[-30  14 -28  -3] -> 14, -3

[  7   2 -36 -25   0] -> 7, 2

[[ -5  -8 -13  29   6 -32]
 [-29 -19 -38  17   9  -9]] -> 29, 17

[ 11 -12 -33  10  -4  -5] -> 11, 10

[ 13   1 -36 -21] -> 13, 1

[[ -4  36 -25   3   4]
 [-22  10  25   7   4]] -> 36, 25

[[  0   3  -4  -3]
 [  6   3 -33  -7]
 [-27 -21  22  -8]] -> 22, 6
---
Input:
array([[ 13,  12,  -5,  12,  -8,   8,   6, -11],
       [  1,   5,  -3,   6,  -3,   5,   5,  -2],
       [ -8, -14,   7, -17,   8, -13, -13,   8],
       [ 16,  27, -14,  32, -15,  25,  26, -16],
       [ -4,  -2,   1,   0,   2,   1,   3,   4],
       [ 14,  19,  -9,  22, -11,  16,  16, -13],
       [  6,  16,  -8,  19,  -8,  15,  16,  -7],
       [  2,   6,  -3,   8,  -2,   7,   8,  -2]])
Output: 7

Input:
array([[ -7,  -1,   5,  -1,   1,  -4,  -3,   6,   0],
       [ 30,   2, -10,  -1,  -2,  10,   8, -35,  -2],
       [  1,  -1,   2,  -2,   0,  -1,  -1,  -3,   0],
       [ 14,   0,  -4,   0,   0,   4,   4, -17,   0],
       [  3,   6, -15,   6,  -6,   7,   3,   6,  -1],
       [  2,   0,   0,  -2,   0,   0,  -1,  -3,  -1]])
Output: -1

Input:
array([[-28, -27,   6,   2,  14,   0,  -1,  14,  21],
       [ 18,  -8,   5,  12, -23,  18, -30,   4,   3],
       [ 18,  -4,   2,  13, -24,  16, -29,   4,   2],
       [ 13,   5,  22,  -2,  15,  -1,   1, -29, -27],
       [ 18,  -9,   7,  12, -19,  18, -32,   4,   2],
       [-27, -27,   5,   2,  14,   0,  -1,  15,  20],
       [-18, -32,   9,   1,   9,  12, -12,   9,  22]])
Output: -12

Input:
array([[ -6,   4,  30,  -7, -15,   5, -24],
       [  4, -11,  36,  14, -35,   4, -15],
       [ -3,   2,  17, -13, -26,  15,  -4],
       [ -5,   5,  24, -15, -20,   8, -16],
       [  3, -10,  28,  12, -36,  11,   0]])
Output: -36

Input:
array([[-16,  18, -14,  23,   6,  13,  -8, -26,   3,  -5,  -8],
       [ -8,   0, -16,  16,  11,  18,  -7, -18, -14,  -3, -27],
       [-20,  21, -12,  24,   4,   7,  -8, -24,   9,   9,   2],
       [ -1,  16,   8,   0,  -8,  -8,   1,  -3,  19,  -2,  23],
       [  1, -15, -10,   2,  10,  13,  -2,  -2, -21,   1, -29],
       [ 14,  22,  13,  -6, -13,  -1,   1,  -9,  18,   1,  18],
       [  7,  30,   3,   8,  -7,  11,  -4, -26,  15,  -3,   5],
       [ 26,   7,   6,  -8,  -4,  19,   0, -15,  -9,  -8, -21],
       [ -7, -22,   0,  -7,   3, -13,   4,  23,  -6,   5,   4],
       [  9,  18,   2,   3,  -4,  11,  -3, -19,   5,  12,  -4],
       [ 23,  23,   8,  -4,  -8,  17,  -1, -23,   5,  13,  -8],
       [  3,  31,   5,   7,  -9,   4,  -3, -21,  20, -16,  15]])
Output: 20

Input:
array([[  1,  -1,  -8,   1,   7,  -1, -11, -14,  -8],
       [  3, -11, -22,  -9,  -4, -14,   9, -33,  -5],
       [  6,  -3,  -8,   0, -11, -14,  -3, -20,  -3],
       [  3,  -3,  -8,   0, -11, -14,   3, -17,  -5],
       [ -1,  -3,  -8,   1,  -4,  -1,  -3, -10,  -1],
       [ 10,  10,  -6,   0, -11, -17,   0, -17,  -3],
       [ -8,  -3, -16,  -4,   0,  -4,   6, -20, -10],
       [ -1,  -3, -14,  -2,  -7,  -1,   3, -14,  -1],
       [  1,  -1, -14,   3, -14, -17,   3, -23,   0],
       [  3,  -9, -14,  -7,   7,  -7,  -3, -23,  -8],
       [  3,  -3,  -8,   1,  -7,  -7,  -9, -17,  -5],
       [  8,   2, -22,   0, -14, -11,   0, -23,   0]])
Output: 0
---
array([[132,  64, 106,  55,  20,  92],
       [169,  43, 140,  50, 135,  75],
       [240,  13,  37,  85, 178,  21]]) out 13

array([[-171,  141, -393, -858],
       [ 634, -520, -691,  644]]) out -520

array([4621, 4050, 8399, 3055, 3942, 5381, 3229]) out 4050

array([[435, 334, 268, 788, 675, 747],
       [549, 367, 247, 749, 567, 733]]) out 367

array([-10,  31, -25,   9, -26]) out 31

array([[6, 2, 5, 3, 4, 8],
       [2, 3, 5, 5, 5, 6],
       [3, 3, 5, 4, 5, 5]]) out 3

array([[6, 3, 1, 1, 2],
       [3, 7, 7, 7, 1],
       [7, 5, 4, 4, 4]]) out 5

array([[  1,  30,   9, -12,  28, -32, -18],
       [ 33,  13,  14, -20, -31,  17,   0],
       [ 35,  17,  21, -17, -23,  18, -12]]) out 17
---
-15,14,-19,23,27 Out: 23

-30,-3,-1,25
-19,-5,-29,21
Out: -29

18,-7,-20,-33,-26 Out: -33

19,-7,-4,-3,30,8,18 Out: 8

-1,-9,-6,27,-14,14,17 Out: 14

29,-5,-4,26 Out: -4

9,-24,8,38,-25,0 Out: -25

28,-26,14,-20,2,8,9 Out: 8
